In the data rows, the value 128 means zero.
Some points, one per row:
[148, 105, 94, 117, 106, 171, 102, 177, 24, 163, 165, 117, 149, 109, 181, 163, 80, 178, 126, 94, 103, 87]
[135, 145, 127, 121, 88, 114, 120, 134, 109, 142, 128, 133, 126, 111, 144, 135, 117, 139, 140, 118, 111, 114]
[167, 162, 108, 140, 87, 126, 132, 45, 42, 169, 77, 135, 181, 136, 155, 144, 169, 145, 125, 190, 69, 199]
[132, 149, 165, 48, 75, 89, 67, 133, 83, 200, 82, 146, 142, 176, 116, 162, 153, 75, 77, 153, 135, 154]
[184, 106, 181, 192, 23, 58, 108, 143, 175, 99, 216, 78, 159, 198, 208, 95, 125, 96, 114, 103, 103, 219]
[140, 56, 100, 155, 118, 132, 165, 155, 144, 255, 32, 102, 71, 178, 133, 209, 120, 58, 181, 16, 68, 162]
[108, 111, 108, 190, 142, 126, 94, 108, 144, 145, 92, 155, 113, 137, 134, 170, 129, 116, 164, 142, 109, 130]
[116, 131, 134, 121, 140, 147, 97, 193, 55, 134, 164, 69, 133, 63, 145, 182, 129, 50, 125, 138, 181, 105]
[123, 110, 141, 107, 62, 91, 91, 107, 134, 105, 177, 218, 136, 88, 143, 140, 65, 148, 180, 75, 90, 117]
[171, 145, 61, 147, 185, 130, 200, 51, 178, 176, 42, 137, 185, 192, 119, 148, 146, 207, 189, 137, 81, 83]
[131, 122, 115, 148, 132, 124, 134, 108, 142, 161, 115, 111, 94, 164, 140, 100, 127, 102, 117, 143, 114, 114]
[117, 123, 103, 140, 175, 146, 144, 107, 115, 155, 118, 153, 115, 97, 129, 138, 127, 129, 134, 123, 116, 128]
[113, 120, 103, 115, 126, 97, 115, 103, 156, 127, 122, 137, 131, 131, 127, 129, 130, 129, 129, 109, 116, 136]
[104, 112, 99, 209, 138, 140, 142, 177, 131, 151, 127, 78, 120, 158, 152, 132, 128, 94, 132, 94, 94, 108]
[170, 104, 118, 58, 144, 88, 145, 83, 146, 122, 154, 127, 68, 94, 72, 108, 122, 138, 145, 109, 131, 226]
[126, 125, 119, 158, 137, 131, 126, 120, 127, 115, 113, 126, 160, 128, 121, 142, 123, 143, 132, 154, 149, 116]
[108, 183, 106, 64, 112, 158, 146, 187, 120, 140, 180, 63, 150, 148, 85, 131, 114, 169, 103, 139, 146, 111]
[136, 137, 179, 151, 164, 120, 97, 121, 127, 80, 82, 151, 114, 96, 111, 120, 132, 82, 96, 141, 167, 135]
[133, 166, 96, 91, 110, 113, 166, 177, 136, 114, 154, 78, 158, 143, 121, 123, 124, 171, 121, 115, 139, 117]
[112, 120, 119, 139, 118, 146, 133, 153, 104, 145, 151, 149, 151, 118, 138, 210, 135, 114, 168, 115, 113, 154]
[100, 100, 137, 150, 141, 155, 111, 170, 163, 150, 216, 185, 147, 83, 146, 176, 90, 86, 150, 67, 116, 148]
[82, 129, 133, 142, 139, 138, 141, 205, 79, 95, 160, 102, 84, 82, 129, 93, 81, 122, 113, 93, 133, 43]
[24, 135, 43, 115, 129, 249, 255, 232, 0, 207, 20, 0, 255, 170, 42, 255, 255, 0, 255, 173, 209, 235]
[116, 154, 178, 108, 0, 148, 164, 176, 78, 98, 57, 96, 65, 159, 124, 88, 176, 148, 115, 152, 104, 23]
[220, 128, 193, 225, 167, 173, 109, 113, 165, 146, 215, 130, 209, 231, 65, 107, 103, 146, 66, 82, 110, 109]
[118, 139, 120, 148, 130, 135, 130, 157, 107, 113, 150, 128, 127, 103, 140, 120, 112, 137, 124, 116, 146, 92]
[119, 141, 100, 134, 95, 91, 167, 122, 115, 83, 63, 110, 140, 108, 122, 93, 93, 134, 131, 106, 49, 95]
[58, 174, 127, 166, 139, 111, 99, 203, 33, 79, 63, 154, 143, 118, 106, 214, 179, 255, 162, 152, 229, 67]
[165, 105, 189, 112, 86, 114, 88, 120, 109, 151, 184, 156, 156, 137, 133, 148, 140, 70, 122, 127, 107, 197]
[124, 137, 99, 110, 110, 119, 136, 115, 153, 142, 124, 120, 105, 118, 140, 139, 123, 148, 125, 131, 112, 131]
[106, 119, 142, 150, 186, 120, 66, 112, 170, 82, 152, 178, 170, 151, 68, 120, 112, 179, 98, 92, 189, 94]
[102, 85, 148, 141, 110, 84, 128, 107, 85, 128, 99, 117, 92, 115, 168, 118, 133, 0, 129, 88, 88, 162]
[82, 125, 113, 124, 52, 114, 169, 127, 111, 145, 167, 67, 145, 138, 164, 158, 115, 86, 154, 104, 60, 154]
[108, 114, 120, 118, 172, 108, 70, 122, 80, 115, 134, 149, 220, 88, 118, 132, 175, 108, 93, 117, 138, 148]
[74, 193, 94, 217, 190, 125, 145, 105, 79, 104, 34, 185, 73, 112, 179, 111, 125, 131, 170, 163, 122, 59]
[184, 125, 162, 76, 47, 107, 164, 102, 133, 156, 153, 104, 17, 120, 154, 139, 128, 96, 122, 124, 84, 191]
[119, 147, 139, 136, 169, 143, 139, 126, 149, 149, 120, 139, 126, 127, 116, 168, 132, 155, 146, 147, 173, 128]
[90, 223, 194, 165, 23, 47, 102, 232, 24, 64, 229, 10, 67, 84, 237, 47, 8, 156, 12, 108, 160, 0]
[154, 132, 108, 174, 158, 175, 155, 117, 77, 91, 105, 190, 146, 104, 131, 146, 151, 135, 133, 143, 163, 154]
[141, 91, 192, 126, 170, 148, 114, 133, 155, 193, 121, 162, 64, 125, 74, 129, 113, 80, 128, 71, 164, 123]
24 more points follow, each with its number after it:
[114, 108, 145, 125, 121, 141, 87, 160, 43, 174, 158, 117, 138, 111, 187, 158, 128, 67, 110, 144, 186, 133] 0
[152, 142, 162, 104, 101, 120, 133, 97, 131, 151, 126, 133, 115, 139, 126, 118, 145, 132, 115, 134, 133, 151] 1
[93, 171, 146, 169, 50, 112, 64, 146, 106, 82, 41, 84, 214, 187, 164, 120, 222, 120, 104, 172, 158, 103] 2
[106, 116, 116, 105, 109, 100, 134, 92, 173, 96, 108, 144, 99, 127, 115, 120, 102, 135, 133, 129, 106, 129] 3
[135, 120, 161, 150, 95, 111, 88, 165, 124, 89, 186, 145, 199, 135, 117, 115, 145, 128, 97, 113, 122, 160] 4
[59, 125, 116, 104, 86, 111, 82, 140, 109, 109, 84, 124, 99, 105, 196, 209, 130, 165, 255, 179, 178, 109] 5
[143, 148, 119, 124, 143, 70, 128, 116, 150, 100, 136, 117, 152, 154, 130, 86, 136, 146, 99, 158, 109, 125] 6
[130, 132, 138, 128, 123, 134, 131, 130, 135, 143, 109, 123, 126, 140, 116, 133, 130, 121, 125, 130, 145, 122] 7
[132, 101, 94, 115, 194, 132, 121, 120, 193, 153, 110, 140, 220, 197, 120, 141, 156, 129, 127, 127, 112, 143] 8
[161, 73, 150, 239, 219, 61, 170, 53, 255, 41, 192, 89, 0, 158, 175, 0, 173, 87, 103, 216, 41, 166] 9
[167, 102, 148, 12, 158, 247, 227, 232, 0, 106, 113, 71, 255, 73, 0, 174, 194, 106, 69, 86, 106, 50] 10
[144, 206, 0, 41, 128, 65, 58, 17, 38, 209, 117, 245, 144, 23, 181, 159, 67, 158, 59, 133, 63, 146] 11
[124, 130, 133, 81, 130, 152, 128, 110, 124, 156, 91, 142, 128, 100, 104, 168, 130, 151, 138, 119, 142, 109] 12
[120, 131, 107, 86, 81, 100, 222, 151, 65, 0, 138, 103, 102, 0, 92, 67, 21, 239, 150, 47, 39, 89] 13
[180, 131, 102, 141, 115, 185, 195, 124, 159, 113, 189, 102, 153, 139, 86, 132, 156, 217, 131, 139, 140, 157] 14
[115, 139, 115, 165, 133, 133, 129, 130, 127, 95, 119, 146, 124, 120, 123, 116, 133, 166, 145, 150, 150, 113] 15
[77, 153, 105, 207, 110, 75, 87, 154, 192, 123, 255, 169, 150, 102, 179, 21, 20, 118, 106, 63, 45, 41] 16
[166, 91, 161, 71, 194, 107, 36, 136, 255, 120, 171, 87, 203, 255, 83, 81, 163, 88, 22, 143, 158, 171] 17
[132, 132, 135, 126, 141, 120, 135, 116, 126, 153, 111, 160, 128, 98, 113, 146, 140, 141, 146, 154, 145, 136] 18
[228, 188, 85, 115, 76, 201, 246, 121, 199, 128, 170, 39, 255, 185, 86, 151, 208, 255, 136, 208, 136, 142] 19
[129, 116, 118, 100, 178, 115, 97, 106, 112, 143, 183, 118, 61, 80, 163, 97, 117, 102, 112, 131, 150, 181] 20
[122, 122, 103, 89, 177, 102, 87, 89, 140, 157, 197, 117, 86, 66, 172, 120, 106, 100, 108, 136, 146, 200] 21
[176, 186, 118, 54, 108, 143, 137, 87, 73, 204, 89, 119, 190, 127, 93, 167, 200, 158, 104, 204, 123, 209] 22
[114, 146, 119, 138, 143, 136, 125, 103, 125, 156, 119, 165, 128, 96, 127, 155, 118, 142, 140, 150, 154, 149] 23
Which of these numbered points is nearest to each point below by angle, seen from the average point of the first points? Its number follows each.
[163, 94, 255, 237, 180, 131, 109, 134, 217, 107, 189, 115, 4, 219, 180, 53, 137, 58, 104, 115, 139, 94] > 9
[30, 169, 116, 139, 52, 76, 76, 201, 76, 34, 145, 24, 211, 169, 153, 143, 207, 126, 140, 106, 179, 0] > 2
[111, 130, 129, 162, 124, 132, 113, 108, 129, 142, 109, 153, 130, 146, 127, 163, 113, 131, 159, 128, 135, 126] > 23
[88, 156, 131, 133, 141, 97, 80, 36, 44, 179, 97, 173, 134, 95, 104, 157, 103, 142, 71, 96, 0, 165] > 11
[166, 132, 107, 241, 206, 227, 255, 188, 101, 235, 115, 89, 118, 82, 104, 126, 112, 49, 124, 142, 26, 139] > 10
[65, 151, 126, 190, 172, 112, 27, 138, 142, 153, 160, 162, 158, 217, 213, 145, 179, 68, 93, 166, 185, 116] > 2
[114, 140, 125, 137, 143, 157, 154, 120, 119, 164, 126, 170, 126, 99, 106, 137, 126, 160, 144, 144, 184, 149] > 23
[94, 153, 44, 0, 92, 35, 98, 100, 54, 177, 52, 145, 138, 83, 88, 181, 126, 82, 96, 113, 96, 165] > 11
[137, 145, 120, 142, 129, 129, 144, 93, 95, 150, 96, 125, 143, 127, 147, 143, 147, 128, 140, 150, 137, 156] > 22
[135, 115, 108, 130, 116, 126, 135, 130, 124, 97, 157, 126, 129, 76, 105, 124, 108, 143, 141, 132, 108, 125] > 13
[110, 132, 124, 118, 116, 121, 110, 106, 109, 166, 105, 153, 119, 132, 150, 145, 111, 121, 135, 126, 126, 125] > 11
[65, 160, 119, 157, 147, 51, 58, 112, 159, 98, 156, 168, 140, 224, 210, 149, 145, 118, 92, 143, 191, 96] > 2
[70, 156, 138, 79, 148, 128, 111, 214, 0, 162, 172, 31, 134, 0, 189, 190, 101, 26, 122, 113, 215, 166] > 0
[129, 146, 116, 197, 111, 143, 146, 86, 125, 142, 44, 223, 109, 178, 156, 166, 106, 149, 203, 152, 118, 136] > 23
[86, 132, 94, 134, 126, 121, 130, 126, 121, 123, 105, 102, 130, 112, 149, 136, 131, 114, 140, 129, 135, 111] > 5
[103, 146, 134, 124, 102, 111, 110, 127, 107, 173, 73, 127, 150, 172, 141, 176, 126, 120, 178, 103, 129, 89] > 5
[118, 135, 125, 121, 121, 132, 117, 117, 116, 134, 122, 148, 136, 108, 126, 133, 126, 116, 129, 125, 113, 130] > 11
[122, 126, 104, 163, 134, 146, 148, 108, 132, 78, 128, 124, 119, 109, 134, 124, 127, 183, 127, 160, 159, 102] > 15
[140, 129, 101, 110, 217, 148, 101, 163, 149, 76, 202, 42, 97, 89, 161, 65, 143, 129, 86, 190, 216, 147] > 20
[127, 150, 131, 157, 116, 141, 127, 120, 132, 103, 116, 114, 118, 122, 120, 129, 127, 163, 132, 158, 125, 117] > 15
[119, 129, 141, 75, 124, 161, 143, 111, 130, 130, 76, 166, 119, 109, 73, 131, 166, 153, 128, 139, 153, 112] > 12
[84, 128, 78, 38, 213, 63, 96, 80, 148, 173, 204, 146, 19, 33, 184, 96, 80, 59, 77, 134, 128, 246] > 21
[139, 158, 101, 109, 106, 136, 97, 136, 112, 158, 158, 108, 145, 131, 150, 170, 116, 152, 122, 126, 143, 161] > 22
[126, 124, 150, 116, 130, 117, 112, 136, 158, 140, 144, 138, 155, 154, 126, 114, 147, 112, 106, 114, 144, 142] > 17
[138, 146, 115, 78, 111, 126, 145, 171, 166, 150, 145, 88, 127, 121, 111, 129, 151, 169, 95, 138, 96, 113] > 19
[168, 122, 126, 111, 96, 136, 161, 145, 125, 38, 150, 143, 125, 39, 130, 124, 107, 178, 162, 119, 105, 126] > 13
[125, 193, 68, 131, 105, 93, 115, 94, 107, 107, 103, 127, 129, 157, 184, 61, 158, 204, 94, 157, 71, 86] > 6
[156, 154, 150, 73, 99, 145, 97, 106, 130, 200, 116, 188, 130, 141, 128, 117, 130, 106, 99, 98, 131, 156] > 1
[146, 79, 112, 48, 187, 198, 176, 90, 159, 174, 57, 127, 155, 82, 6, 131, 125, 98, 123, 126, 79, 150] > 12
[131, 129, 122, 107, 134, 147, 154, 141, 151, 98, 144, 116, 133, 135, 99, 114, 124, 168, 130, 102, 146, 92] > 14
[131, 122, 221, 148, 132, 102, 41, 191, 124, 24, 255, 157, 255, 106, 141, 101, 193, 87, 75, 104, 142, 177] > 4
[127, 121, 126, 118, 133, 114, 104, 130, 155, 130, 144, 128, 144, 159, 120, 129, 138, 121, 110, 122, 139, 141] > 17
[238, 175, 190, 193, 111, 182, 139, 113, 142, 140, 54, 121, 135, 219, 123, 83, 184, 147, 92, 151, 139, 82] > 7
[148, 136, 107, 138, 156, 166, 155, 98, 167, 154, 93, 149, 163, 162, 113, 131, 126, 153, 169, 129, 84, 115] > 8
[109, 126, 119, 108, 107, 101, 116, 121, 119, 113, 125, 144, 109, 118, 119, 125, 114, 114, 138, 125, 131, 137] > 3
[142, 97, 187, 138, 160, 145, 121, 148, 150, 154, 125, 163, 70, 122, 83, 130, 100, 74, 138, 96, 140, 137] > 7
[77, 72, 92, 141, 63, 2, 95, 106, 75, 3, 66, 56, 69, 88, 205, 144, 172, 113, 154, 129, 80, 98] > 5
